Which row each row swaps with, under one turn or mirror
muk: [-13   7   3  -6   5 -18   6  -4 -20  -3   1  10  24 -34  -3 -16  -3   3
  13  11 -10  12  -5 -36   7]
Dil: [ -1  20 -21  -1   7  -1 -27 -12  -8  -5  12 -20  -1 -34  13 -12   6  -3
  32   6   5  19 -10  10  11]
zumif: [ -3   9 -14 -12   1  11 -15 -22 -21  -5  12 -14  -1 -19   2 -12   9  -1
  24  11   8   9   3  17  -1]
zezi: [-12   7  -8 -10   9   1 -23  -3  -9 -11  20 -17   5 -15   0  -5   7   2
  28  19  26  15 -27 -15   7]
viser: [-11   4 -13 -11  29  -6  10  -8 -20  -7  11 -11  17 -47  -2  10  -9  10
  38  -1   9  11   1 -24  21]
dez: [ -3  -2  -1  14 -20  -6   3 -10  -9 -15  -8  -6  10 -25  -6   4 -23   6
  28  15  -3  24  -4   2 -10]
Gepob: [ -9   1  -8 -36  13 -24  14 -15 -17   0  -8   9  10 -26  10  -7 -15  11
  23  -1 -13  12  11 -15   1]
koti: [ -7  12 -25  -7   5  -3 -14  -2  -1 -27   3   0  31 -28  -3 -12 -15   9
  26   4  -7  11 -28  -9  -1]
kir: [  7 -18  -9  -8  13 -14  14  -9 -14   2 -11 -14  12 -40  14  14 -12  15
  25  20  11  15 -11   7  14]
gif: [  0  -5  -7   6 -11  -5  -9  -7 -17 -15  -9  -8  11 -10   1   7 -15  -4
  23   4  12  22   3   9 -20]
Mon: [  7 -13  -7 -19  12 -18   6  -8  -9 -10  -7  -8  14 -38  14  15  -2   3
  18  19  21  28 -22   5  17]
Rumu: [ -9  16 -13  -8  -6  11  -4   1 -10 -29  -4   1  11  -2  -6 -11  -3   9
  20   0  -1  17 -21  -9  -6]
Dodu: [ -1  -1  -8 -39  13 -28  -4 -18 -10  -9 -12  14  12 -29  15   1  -4   2
  14  10  11  21 -10 -20   4]
mafeg: [ -1  -1 -11 -29  13 -27  -4 -13  -6 -21  -9  11  12 -30  19   5  -2   0
  12  12  19  21 -18 -15   9]
gofit: [-19   2  -1 -24  20 -13  20  -6 -13   2   1 -10   6 -28  -2  -1 -17  18
  32   2 -15  13  19  -4   6]
nat: [ -6   9 -13 -12  -1   8 -14 -22 -25  -3  12 -11  -4 -19   5 -13   7  -3
  20  11   5  11   6  15   0]
safar: [-11  -7  -9 -25   3 -26  -6   2  -3  -7   5  -3  17  -8  -3 -27 -14  -6
  10  21  -1  25  -7  -6 -12]
Sero: [ -3 -16  -7   3   4   0   8 -16 -28  10  -8 -16   9 -25   6   7 -17  25
  27   8   2   5   0  -6   2]
Rof: [ -6 -11 -19 -18  12  -3  -8  -9   5 -16  20 -13   4 -11   0  -1  -4  -9
  30   1  26  34 -11   2  -2]
piro: [  1 -16  -6   2   6  -3  10 -19 -25  12  -7 -15  10 -27   7   8 -14  23
  30   7   3   4   0  -4   4]
pabu: [-25   9  -4 -24  23 -13  17   0 -10  -4   8 -18   5 -26  -5   0 -17  20
  24  13 -11  12  19  -3   8]
tuk: [-23  33  -3 -19   2 -14 -17  -7   3 -21  13 -19  14 -16 -10  -4 -12   9
  25  -3   1  21 -19  -2  -5]
bam: [-14  -4  -8 -27   8 -27  -2   3  -2  -5   4  -2  18  -6   0 -23 -13  -3
  11  25   0  22  -4  -8 -10]
Lomar: [-16  16   1  -3   1 -13   2  10 -14 -10   5  -1  21 -25   0 -10  -3   9
   6  13  -4   4 -10 -38   9]
nupa: [-15   5  -2 -26  18 -12  16 -14 -14  -4  -1  -3   0 -25  -3  -4 -15  18
  26  -3 -17  11  20  -6   1]
Lasi: [ -4  10 -24  -3  11 -22 -16  -2  -2 -10   7 -10  25 -48   8 -10 -21   9
  35   3  -8  17 -20 -13  12]
vora: [  3  -2  -9 -26  13 -22  -5  -8  -4 -18  -8  -1  13 -31  17   9  -1  -4
  15  20  24  28 -23  -1  15]
zak: [ -4  -8 -11   0  -6  -1 -10 -18  -3 -13  -5 -12   7 -12   2  14 -17  -8
  30   2  19  26  -5   9 -15]
niso: [ -2   5   9 -26   2 -26  21 -15  -4 -12  -4   3  11 -38 -12  12 -23  10
  23  15   6  25  -2 -18   2]
sazad: [  5 -18 -10   2  11  -9   9 -16 -24   5 -10 -13   9 -40   4  14 -14  15
  26  17  10  21  -3   7   9]
los: [-22  -6  -9 -22   3 -20 -10   6  -4 -17  -1  -7  17  -3   0 -19  -5   1
  10  18   6  12 -11  -6 -17]
Lil: [  3   0   1 -12   1  -5   6   5   6   4   9  -5  -5 -16  -8 -13 -10   4
  11  14   6  42   2 -20   9]
mifet: [ -6  -6 -13 -25  13  -7   0 -14   1 -15  25  -8   7 -26  -6 -13   1 -10
  30  -4  15  40  -6   6   4]
dip: [  7  -1  -1 -16   3 -14   5   2   8   6  13  -1   4 -19  -6 -20 -14   2
   8  14   3  37   3 -19   7]
suf: [  1 -16  -7   2  11  -3  10 -15 -27  13  -7 -16  13 -31  11   8 -17  22
  29   7   1  10   1  -8   4]
zered: [-19 -10  -1 -24  13 -18   1   4 -26   7  18 -11  13 -40  -4  -1  -5   1
  33  14  -5  -5  -7  -7  15]
par: [ -4   8   4  -3  -7   5   5  -1   1  -7  13 -10 -10  -5  -9  -5  -1   9
  16   4   8  38  -5 -12   3]
larum: [  5 -13  -6 -21  11 -20   4  -8  -8 -16  -8  -7   9 -36  10  13  -3   1
  16  23  24  29 -19   6  14]
fesin: [  0  -4 -12   1 -10  -7 -11 -13  -8 -16  -8  -7   8  -3   0   5 -19   2
  21   3   9  25   0  12 -18]
sezol: [-32  16  -7 -14  26  -7   6  12  -2 -10  11 -17  10 -18   2   1 -13  15
  15  18  -5   5   6  -7  13]
rimel: [ -8  11   0  -7  -3  12   4  -6  -7 -21  -1  -7  -6  -1 -11  -4  -1  13
  17  -5   1  24  -8  -4  -6]
vira: [ -7 -10 -18 -15  17  -4  -8  -9   4 -19  22 -12   5 -14  -2  -3  -5  -8
  30  -1  26  36 -11   4  -2]
dulu: [ -5  18 -25   1  12 -15 -25  -7  -2 -11  11 -20  13 -44   9  -8  -5   4
  41   7  -1  19 -15  -2  13]
fuvu: [ -3  10 -26  -9  14 -13 -15  -3  -2 -22   4  -3  31 -39   0 -18 -19  10
  29   2  -6  18 -25 -10   6]
dol: [-26  17  -8 -12  18 -11   0  19  -1 -13   7 -16  15 -14  -1   0 -10  17
  11  22  -1   4   0 -19   8]
nuze: [ -4  12 -15 -11   2   9 -16 -17 -20 -10  12 -15  -3 -20   6 -10   8  -7
  21  12  10  12   4  17  -2]
batib: [-12  28  -9 -14   9  -8 -18 -11   0 -14   9 -20  18  -8  -2  -1 -20  16
  22  -4  11   9 -14 -18 -12]
vaz: [  1   6   3   6 -19  -9   8 -14 -14 -22  -5  -4  11 -41  -9  -4 -16   3
  21  17 -10  22   4   5  -2]
Det: [-19  18   8 -18   5 -25 -16 -17 -24  -4 -14 -27   7 -16  12   1  -7  17
  17   2   1  22  -3   5  -5]
sazan: [-29  20  -9 -10  24  -9   1  12  -1 -14   7 -15  13 -14   1   1 -10  14
  10  24   1   2  -3 -14  12]
vek: [-20  15   2  -3   6 -17   0   6 -19 -11   1   0  21 -27   3  -4  -4   9
   7  15  -3   1 -12 -36   8]
gomus: [-11   0   3 -11  -8 -15  -7  -1  -7  -6   5  -8   4 -25  -9 -13  -8 -14
  38  13 -19  36 -12  10  -1]
Sev: [ -5  21  -3 -16  11 -10  -2 -15 -39  -3  -7  -7  18 -43  -1   4 -11   9
  18  -2  -3   8  16  -5   9]
zaba: [ -6 -15  -4 -10   8 -34   0 -16   4  -3   8 -17  10 -23   6   8 -19  15
  31  16  23  38 -13  -1   2]
laros: [  6   9   1 -29   8 -13  20 -23  -8 -11   7   9  20 -34  -8   4 -23  -2
  14  18  10  17   3 -15  -2]
dupo: [ -8  18 -22   3  14 -17 -25  -8  -2  -9  12 -18  15 -45   8  -9  -8   6
  39   2  -5  18 -15  -4  15]
vide: [-21  -1 -11  -5  26  -9  10  -6 -11 -18   1 -15  11 -35   0  13  -6  21
  41   0  17  12  -8 -27  13]
zigi: [ -5  15 -21  -2   4  -2 -26 -16 -17  -5  12 -22  -3 -32   8  -4   7   2
  25   3   9  15  -2  16   7]
Sasi: [-23   4  14 -17   0 -22   0  10 -23 -10 -13 -17   1 -32   5  16   1  10
  28   8  -3   7 -12 -11  11]
Sus: [ -6  11 -13 -20   1   8 -11 -19 -24 -10  15  -9   0 -16  -2 -14   7  -4
  14  14  11  12   6  16  -4]
bevi: [ -3 -10  -7   6   6  -6   9 -17 -24  12  -4 -12  14 -21   6   6 -20  27
  28   4   1   5   3 -15  -1]
ser: [ -8  19  -2 -13  10 -13  -8 -12 -40   0  -7 -11  21 -38   2   2  -8   1
  22  -5  -4   9  18  -2   0]
vuvi: [-12  26  -5  -8   8 -11  -7  -9 -16 -22  22 -18  15 -51  -9  -2   0   7
  29  15  14  17 -11  -3  22]
godu: [ -8  18  -5 -19  16  -3  -2 -14 -33   0  -4 -16  20 -51  -2   6 -11   0
  28  -7   5   9  11  -5   9]
pugi: [-11   1 -10 -10  30  -8  10  -6 -17 -12  11 -10  15 -49  -1   9  -9  11
  36  -3  14  14   1 -26  19]
ril: [-20  24   7 -31   6 -19 -12 -14 -31  -1  -7 -20   9 -30   7  -1  -4   7
  14   1   1  18   8   6   3]
sebi: [ -4 -20  -9 -20  17 -21  11 -11  -9   6  23  -4  20 -43   3  -2 -18   5
  31  21   3  10  -6 -11  13]
zuto: [ -2  11 -25  -3  13 -20 -18  -3   1 -15   6 -12  25 -48   8 -11 -16   6
  38   5  -4  18 -21  -9  14]
Pebut: [-10 -11  -1  -4  -3  -7 -15  -1 -11   1  13  -8  -5  -8  -6  -2   4  -8
  36  20  11  20 -25 -13   2]
gofe: [ -2   0  -9 -27  11 -21  -6  -8  -7 -20  -8   1  10 -28  13   8  -1  -7
  12  21  26  29 -25  -2  11]
Basud: [  2   2   0 -17   3 -16   5   5   4   5  13   1   9 -15  -4 -15  -9  -2
   6  17  -1  38   3 -21   5]
litup: [-10  11   2  -6  -5  12   2   0  -3 -18   3 -10 -10  -2  -8  -2   4   8
  21   0   7  29  -5  -3  -1]

Sasi pairs with gomus
Dil pairs with kir
Lil pairs with sezol
vora pairs with zuto
koti pairs with Dodu
viser pairs with Rof
laros pairs with batib
dip pairs with sazan
Sus pairs with bevi
vira pairs with pugi
par pairs with pabu

